Each path below is one point turned by a fixed rotation once a step. After each direction that follows a path, write how fast that rotation turns it, in degrees each step (0 if it stays still).
Each turn is a multiple of 5 degrees from 10 to 175, or 0.
path 1
| -259 |  250 |   46 | -259 |  -30 | -242 |  -22 | -359 |  238 |  273 | -154 |  323 | -327 |   19 | -389 |  266 | -156 | -112 | -115 |   -5 |   54 |  273 | -195 |  101 |  182 |  -27 |  -25 |   42 |  199 |  -82 |
| -166 |  168 |  -52 | -171 |  163 | -134 | -181 | -540 |  -39 |  164 | -139 |  212 | -410 |   52 | -402 |  222 | -155 | -253 | -163 |  118 |  -96 |  136 | -191 |   45 |  -44 | -107 |   -8 |   51 |  261 |  106 |
| -247 |  151 |  -86 | -174 |   33 | -138 |  -53 | -474 |   41 |  162 | -152 |  329 | -381 |  -86 | -390 |  315 | -245 |    7 | -248 |   57 |   57 |  120 | -235 |  101 | -111 |   37 |  215 |   24 |   84 | -190 |
| -189 |  124 | -154 |  -52 |   54 | -247 | -148 | -439 |    2 |   87 |  -56 |  220 | -449 |  -23 | -357 |   87 | -282 | -136 |  -35 |  261 |  123 |   80 | -181 |  124 |  -70 | -107 |   70 |  263 |  308 | -132 |
| -229 |  256 | -105 | -214 | -161 | -251 |   20 | -239 |   33 |  201 | -115 |  167 | -396 |   99 | -554 |   52 | -289 |  -72 | -205 |  174 |  147 |  280 | -198 |  104 |  -72 |  -34 |  122 |   89 |  102 | -119 |
|  -85 |   56 | -176 | -128 |   87 | -309 | -151 | -370 |  159 |  325 | -152 |   89 | -377 |  160 | -434 |  299 | -293 | -181 |  -57 |  226 |   75 |  232 |  -86 |   50 |   55 |  -26 |  -57 |  183 |  134 |  -16 |
|  -61 |   83 |  -61 | -102 |  -45 | -162 |  -88 | -469 |  -82 |  170 | -164 |  150 | -500 |  117 | -588 |  194 | -261 |  -72 | -104 |   31 |   10 |  231 |  -64 |  -31 | -184 |   87 |  188 |   50 |   -4 |   42 |
| -114 |   13 |  -47 |  -20 |   -5 | -282 |  -98 | -491 |  176 |  169 | -130 |  281 | -475 |  -38 | -416 |  286 | -268 |  -23 |  127 |   29 |  149 |  190 |  -29 |    5 |    9 |  113 |  111 |  232 |  113 | -167 |
| -161 |  202 |   79 |  -90 | -137 | -219 |  -59 | -404 |  -44 |   53 |  -87 |  223 | -529 |   55 | -558 |  -32 | -154 | -144 |   97 |    7 |   55 |  282 |  -83 |  -14 |    2 |  -27 |   60 |  190 |  245 |   13 |
| -215 |  222 |   63 | -233 |  -83 | -264 |  -23 | -369 |  255 |  276 | -144 |  301 | -352 |   35 | -442 |  285 | -152 | -113 |  -29 |  -46 |   58 |  306 | -118 |   45 |  188 |   10 |  -26 |   63 |  157 |  -60 |
| -155 |  161 |   33 | -167 |  133 | -120 | -175 | -555 |  -27 |  177 | -131 |  231 | -446 |   65 | -432 |  228 |  -98 | -243 |  -75 |   38 | -121 |  186 | -133 |    4 |   -3 |  -81 |  -31 |   69 |  252 |  155 |
| -245 |  171 |    8 | -163 |    4 | -133 |  -26 | -523 |   66 |  129 | -150 |  372 | -388 | -125 | -382 |  320 | -189 |   -4 | -191 |  -34 |   28 |  123 | -223 |   75 |  -54 |   46 |  202 |   12 |  111 | -148 |
|   20 |  -23 | -154 |    1 |   25 |  -28 |   -5 |   71 |  -35 |   34 |    3 |  -99 |   28 |   46 |  -11 |  -19 | -113 |   23 | -106 |  168 |   56 |  -40 |  -39 |   50 |  -93 |  -13 |   41 |   28 |  -38 |  -61 | | 35
|  -45 |   39 |   25 |  -60 | -100 |    3 |  101 |   61 |   71 |   38 |  -26 |   48 |   49 |  -38 |  -31 |   62 |  -20 |  107 |  -88 |  -86 |   44 |   41 |  -26 |   22 |    7 |   73 |   82 |  -94 | -117 |  -93 | | 160
|  -40 |  -12 |    4 |   86 |  -59 |  -12 |   24 |  -19 |  -32 | -125 |   38 |   67 |  -55 | -110 |   24 |  -95 |  -20 |   74 |   95 |    2 |   85 |  -52 |   -5 |   20 |  -45 |   17 |   90 |   96 |   55 | -125 | | 80
